Each named turn below is shown by a few rows before and after it. Which turns, in which order, take the first row of each later pair to the second? The first pair is answered.
T (before |-> after):
[-159 -159 -218 -23 263 -102 207 7 6 -99 129 -136 132 -72 40 -41 147 -209 -93 62] |-> [-264 -142 64 99 61 62 -138 -7 -147 -55 67 -197 -174 -40 118 -29 263 -193 62 58]
[-104 70 209 114 -184 -43 -106 -63 57 153 67 234 -193 125 -79 -96 41 74 65 30] |-> [70 19 -169 -207 132 -52 349 58 105 -14 92 125 242 -32 -43 -41 -116 49 -20 95]
[-155 -288 -71 323 -153 -140 21 -70 -219 -177 49 199 -432 333 -5 235 142 347 80 31] |-> [-19 -331 -381 63 103 -248 388 9 -96 -296 75 181 -67 228 12 327 -12 281 -29 54]
[133 29 219 30 -92 171 -177 21 156 416 -95 -270 -22 -48 -131 -85 94 -186 70 118] |-> [197 -2 65 -3 42 2 52 74 279 441 -34 -155 154 -2 -261 -131 -5 -144 -28 121]
V (before |-> after):
[82 -136 231 -14 -167 11 -77 -117 61 -27 74 167 -58 129 46 -138 -12 117 25 180] |-> [87 -172 184 34 -200 -41 51 -136 129 84 62 200 -4 165 -19 -109 16 72 -6 137]
[82 -151 75 -307 -32 87 92 -86 9 -134 88 -31 14 -32 202 20 78 60 176 -44] |-> [124 -170 86 -273 -47 35 76 -129 65 -67 77 -31 74 -9 195 -46 42 91 145 -18]
[-138 74 8 119 -29 -160 85 29 18 10 33 114 22 35 -80 90 45 -45 16 -115] |-> [-162 92 30 120 -21 -143 -3 24 -70 -70 28 96 -25 10 -37 116 69 -11 16 -111]
L (before |-> after):
[-42 46 -16 40 130 61 -203 -118 28 -239 85 130 -190 -20 -54 -14 92 138 63 17] |-> [-91 62 -25 69 143 79 -199 -51 -11 -256 64 93 -196 -36 -49 26 134 73 30 -42]
[-84 -55 -55 123 110 63 -82 308 -291 -121 188 -112 78 19 132 76 -34 -18 48 -72] |-> [-3 -17 -6 -61 209 12 -104 249 -145 -151 198 -107 213 -32 200 -124 -151 41 18 46]
[-126 321 163 257 -46 -191 -127 -50 222 -111 217 175 137 93 -223 -257 -40 56 -320 -31] |-> [28 127 212 207 -152 -152 -90 -185 260 -83 242 266 22 254 -200 -370 18 200 -115 122]
Y (before |-> after):
[140 9 187 -125 -66 125 23 -287 -74 -56 -37 14 -266 301 150 -51 189 10 92 -47] |-> [80 135 190 -192 60 30 -64 -255 -73 -252 24 7 -199 252 143 -88 145 137 -35 0]
[-48 -16 -32 111 -94 107 -17 -10 -235 231 -66 -227 -171 63 79 241 122 -236 99 -103] |-> [8 -78 50 128 -158 -71 -32 -140 -79 269 41 61 -273 303 -34 7 103 43 119 74]
[-109 204 -314 -30 335 -24 8 60 59 -325 31 -135 226 -310 -32 187 -65 21 -170 -108] |-> [132 -84 -338 90 71 197 189 -12 37 130 -93 -252 130 -225 26 357 39 -266 56 -244]
X (before |-> after):
[3 81 36 -55 14 203 -80 -20 -106 -84 -52 -190 7 -341 184 35 -33 -118 -62 -68] |-> [211 -50 -61 -107 20 134 206 -87 58 125 -24 -100 125 -209 82 -116 -110 -91 15 29]
[-118 -126 -275 219 -18 -245 421 191 83 148 82 120 144 128 -248 270 -22 -96 -109 -310] |-> [-280 -53 -238 276 3 -246 241 224 -44 -2 114 137 23 142 -244 288 34 -14 -168 -320]
[64 -52 -46 -40 249 -85 -47 -128 -57 64 144 247 102 45 -34 11 46 135 85 226] |-> [-73 -1 22 -9 258 -62 -244 -93 -188 -65 168 184 24 -16 -22 82 57 104 75 165]
Then:
Between the rows of a pair lie 2 to 3 turns.
[49 -23 -117 110 -156 -106 -111 8 -152 -272 94 309 -119 190 -93 62 17 196 -106 -128] |-> [183 44 -210 56 -103 78 126 144 -129 -120 -45 1 190 -115 -29 138 -99 -212 -135 -276]
L, Y, X
[142 12 -273 72 302 -48 40 -171 112 -114 -16 254 -74 238 -154 -235 -212 108 -60 168] |-> [1 178 -33 82 247 177 -415 -121 -134 -239 -115 -12 -260 10 24 -187 -123 14 -7 107]
Y, T, L
[-65 386 211 -42 152 75 -359 119 -36 -31 -59 -259 205 -346 -40 -92 -62 -140 -144 -160] |-> [158 260 315 -34 -41 196 -296 -11 82 223 -154 -273 131 -278 43 -241 -49 -231 73 -44]
X, T
[119 10 217 -216 -57 241 -328 -83 -101 -46 -171 -9 -171 -81 154 -162 156 44 98 191] |-> [340 -204 38 -98 -143 107 131 -69 76 332 -176 99 -71 116 35 -85 110 -91 167 111]
L, X, X
[101 -25 145 24 59 68 -215 -23 -467 -51 -135 -289 -45 -169 390 189 138 -215 143 -169] |-> [285 -152 18 0 41 40 81 -33 -348 134 -156 -307 84 -130 340 190 88 -319 169 -207]
X, L, V
[-37 -83 -51 84 -60 71 -100 103 0 97 -35 -1 -30 -12 -7 162 -23 -161 39 -172] |-> [-15 -52 -176 -125 157 -74 -20 62 23 -149 49 59 101 36 43 -4 -135 4 -36 23]
Y, Y, T
[306 -300 37 143 -291 -45 166 -161 185 116 -25 115 -195 381 -77 -69 87 275 238 239] |-> [-90 210 -54 -134 218 7 -92 206 -149 -572 15 -293 162 -262 59 133 -52 138 -176 22]
Y, Y
[326 -414 -382 -356 -35 187 500 -79 -259 -42 -128 -135 43 107 318 301 80 -78 276 166] |-> [367 -213 -346 -584 184 121 486 -114 -138 -152 -100 -184 284 -55 335 93 -57 -67 172 271]
L, L, L
[-88 47 -201 73 9 -130 86 102 -115 45 -93 -30 146 88 -217 106 10 -182 56 -315] |-> [122 50 79 -76 -137 168 -192 -26 -129 112 -201 -143 -29 51 -8 -135 59 -154 304 -106]
L, T, Y
[-70 96 101 246 -187 -170 26 79 174 264 -5 101 -35 101 -172 -102 -14 -60 -153 -163] |-> [91 65 -158 -160 128 -118 255 114 134 -101 19 -25 300 -97 42 -53 -137 -36 -182 1]
Y, T, X
[-103 -105 170 -65 -104 239 -411 -61 -328 -317 9 -111 -204 -143 212 97 172 198 88 119] |-> [-36 62 76 -179 81 -196 -129 -128 117 -256 153 258 124 -40 -17 -255 -88 419 -136 305]
T, Y, L
[201 -346 33 -246 -136 246 159 -203 -71 -76 39 52 -304 109 206 -164 41 93 246 345] |-> [-33 -189 -110 11 -193 350 200 128 -323 -5 -77 -228 -126 -206 119 304 99 -329 53 -171]
X, L, X
[105 111 113 99 23 165 -25 4 171 160 -34 -62 88 -19 59 -205 -60 -82 79 81] |-> [121 -23 10 53 -1 258 79 17 64 86 -75 -166 85 -15 140 -40 -10 -157 170 35]
L, T, T
[-93 126 157 331 -216 -150 -11 -189 102 524 168 154 -56 90 -295 -108 6 -46 52 -205] |-> [289 -113 -205 -140 67 23 472 -138 103 363 151 -1 305 -20 -78 -11 -79 -131 180 -36]
T, Y
[183 -243 2 43 -132 42 158 -151 131 244 -88 61 -35 95 88 -88 21 -57 181 148] |-> [-89 -98 -179 102 55 -247 179 -58 114 -39 97 200 44 129 -99 -3 -50 137 -93 48]
X, X, T
[306 85 -206 -36 -60 -18 420 135 168 461 -66 207 582 158 -252 -204 -80 -57 314 16] |-> [421 16 -146 -406 28 347 160 -23 -41 62 -86 22 449 55 109 -272 11 87 524 341]
Y, T, X
